rotation steps, each row followed by its count of steps
The counts run from 0 to 448.
[135,76,156,144,131,150,129,123,130,155,145,95,114,114,75,113,131,111,113,117,96,126,115,103,146,86,109,110,151,115,114,153,185,118,129,122,134,164,130,137,144]
417
[116,107,134,144,137,199,158,132,105,110,151,108,106,141,74,134,128,90,104,109,100,126,121,102,128,121,136,128,138,132,114,152,162,134,129,128,124,150,135,169,109]
92
[147,87,112,121,150,182,111,121,115,109,161,153,122,166,119,132,123,108,114,98,121,140,145,116,114,184,110,110,146,130,139,146,83,147,142,133,114,123,101,154,109]
320
[106,105,127,142,109,207,150,143,139,133,158,134,125,171,99,120,132,98,119,118,118,142,107,114,135,152,124,118,139,142,105,164,121,156,136,115,141,136,155,163,138]
73
[131,93,97,145,148,193,136,116,108,123,150,131,100,147,65,161,137,125,112,105,97,130,119,96,123,153,134,127,134,120,105,147,126,145,138,133,130,127,117,157,113]
97
[147,81,129,137,135,157,117,116,129,169,145,104,109,144,96,147,155,166,115,108,98,143,126,106,159,134,104,103,174,102,109,143,128,136,127,107,151,138,147,124,164]
435
[150,68,122,142,139,153,112,117,137,173,145,117,113,137,77,143,154,161,115,121,91,135,110,91,151,131,104,104,153,103,101,149,131,139,128,122,147,131,136,120,158]
421
[136,111,144,119,137,192,143,136,112,106,168,122,124,182,137,123,132,99,103,91,138,152,145,129,124,168,111,105,157,132,148,150,107,146,139,118,122,142,141,164,118]
311
[146,65,152,123,149,150,81,155,116,148,130,127,120,125,115,109,118,122,100,139,101,130,132,116,129,87,95,112,158,119,148,146,155,106,135,144,108,164,90,119,141]
185
[113,107,147,132,138,176,163,113,131,87,147,117,115,151,103,120,131,104,120,79,110,149,146,128,163,145,130,89,180,144,118,129,123,142,107,119,117,136,152,160,126]
281
[156,99,142,129,148,163,161,111,121,113,180,101,126,167,92,136,145,122,98,91,111,128,127,91,136,171,101,107,132,124,129,145,132,160,129,126,137,119,147,155,120]
116
[161,57,149,119,150,132,89,145,141,147,153,141,135,159,130,109,134,151,105,134,108,136,124,105,142,142,75,99,150,122,145,146,113,143,135,139,127,128,117,108,159]
182
[156,93,155,129,155,150,161,108,122,98,176,93,127,145,91,125,129,105,96,88,109,120,133,96,135,152,102,105,137,124,138,139,154,149,126,131,121,134,133,161,109]
122
[151,58,124,141,129,161,102,139,146,170,157,142,132,147,91,111,128,119,117,141,105,128,97,91,117,138,93,119,119,122,118,167,131,145,154,129,140,135,107,128,146]
385
[146,78,139,120,143,164,120,169,133,131,164,138,136,185,119,112,134,122,86,146,110,129,105,85,120,149,91,115,116,133,147,162,121,159,145,139,121,123,138,133,130]
362
[132,58,159,133,136,143,96,144,140,138,126,135,124,115,109,88,111,108,114,134,98,129,127,126,147,89,97,103,159,137,130,140,159,112,123,141,110,157,100,118,150]
200
[146,94,132,122,135,185,127,129,122,110,171,140,131,176,133,123,125,103,109,92,133,145,142,123,116,185,103,105,147,131,145,150,90,153,143,121,123,129,117,158,117]
319
[116,104,139,136,144,180,154,103,116,82,145,122,105,130,92,121,117,91,121,79,108,141,154,132,149,137,136,102,181,140,120,126,131,127,109,128,104,143,123,167,110]
287
[153,59,135,123,150,147,75,156,128,160,134,147,124,154,120,121,140,154,102,145,100,140,122,105,138,124,89,110,156,117,133,145,115,131,137,137,123,135,112,103,163]
190
[103,90,135,125,124,188,132,165,151,114,140,158,122,178,120,109,133,120,115,138,102,146,117,122,155,143,120,103,160,154,115,153,100,153,118,127,116,125,162,139,145]
44
[101,80,122,146,121,195,122,137,143,109,128,159,112,125,80,105,109,84,132,130,95,131,123,129,135,120,137,119,153,151,98,147,128,128,123,139,101,143,109,155,119]
55
[96,85,148,136,121,176,135,148,153,97,134,154,123,142,106,84,108,84,121,132,100,134,125,136,152,115,121,103,163,164,112,147,132,134,113,134,96,142,136,149,129]
42
[134,101,144,119,161,183,132,146,91,85,150,125,111,157,115,127,121,90,87,112,114,134,149,116,117,128,126,115,150,134,152,141,134,127,132,140,91,148,110,160,94]
323
[136,79,153,111,124,163,98,142,136,141,141,141,129,163,152,99,127,122,123,111,131,162,146,147,148,147,91,84,186,127,144,143,99,131,132,115,122,146,130,126,154]
1
[148,68,119,132,138,177,89,154,122,153,148,153,124,154,102,120,119,108,104,144,112,128,110,96,98,133,101,130,116,124,134,167,125,136,163,137,123,144,91,138,126]
364
[148,72,142,134,125,164,111,154,144,166,164,128,135,165,107,109,133,117,106,143,114,132,93,90,122,136,85,118,119,122,128,171,137,151,151,123,147,135,134,129,150]
384
[101,85,162,133,126,166,131,152,140,129,122,123,117,137,101,106,133,124,112,132,92,143,121,120,177,86,124,102,177,143,111,139,158,126,109,124,121,149,157,128,162]
230
[129,53,137,138,134,159,77,143,137,161,123,145,118,117,103,101,115,121,123,136,100,138,123,127,138,96,107,114,161,125,120,149,140,111,136,136,121,157,91,117,158]
206
[124,55,131,138,125,157,80,139,142,162,119,153,118,116,98,105,118,123,130,132,96,141,124,124,145,101,106,108,165,130,111,145,134,114,131,132,124,150,96,119,160]
213
[109,102,149,139,114,175,152,114,151,124,148,124,121,144,100,108,132,109,133,90,114,151,132,132,172,144,120,90,180,146,102,136,127,144,111,108,138,139,161,148,153]
260
[150,63,133,142,127,142,124,117,157,169,155,119,126,140,87,119,142,148,121,120,97,132,107,91,152,138,90,99,140,120,106,154,136,150,132,119,152,126,140,125,161]
413
[126,94,119,139,145,190,127,101,105,98,139,135,104,126,91,137,117,94,125,79,114,145,157,135,130,147,136,108,171,130,117,131,117,124,125,127,110,143,97,163,105]
293
[175,70,129,135,162,150,105,105,104,127,159,117,117,124,95,132,122,114,103,96,107,119,143,104,109,145,97,116,137,107,142,140,137,125,142,142,120,145,77,142,109]
141
[140,92,109,135,144,190,115,111,111,115,152,147,113,151,110,138,122,105,123,85,126,146,148,130,116,175,122,108,162,127,128,142,88,137,140,126,121,135,97,156,109]
306
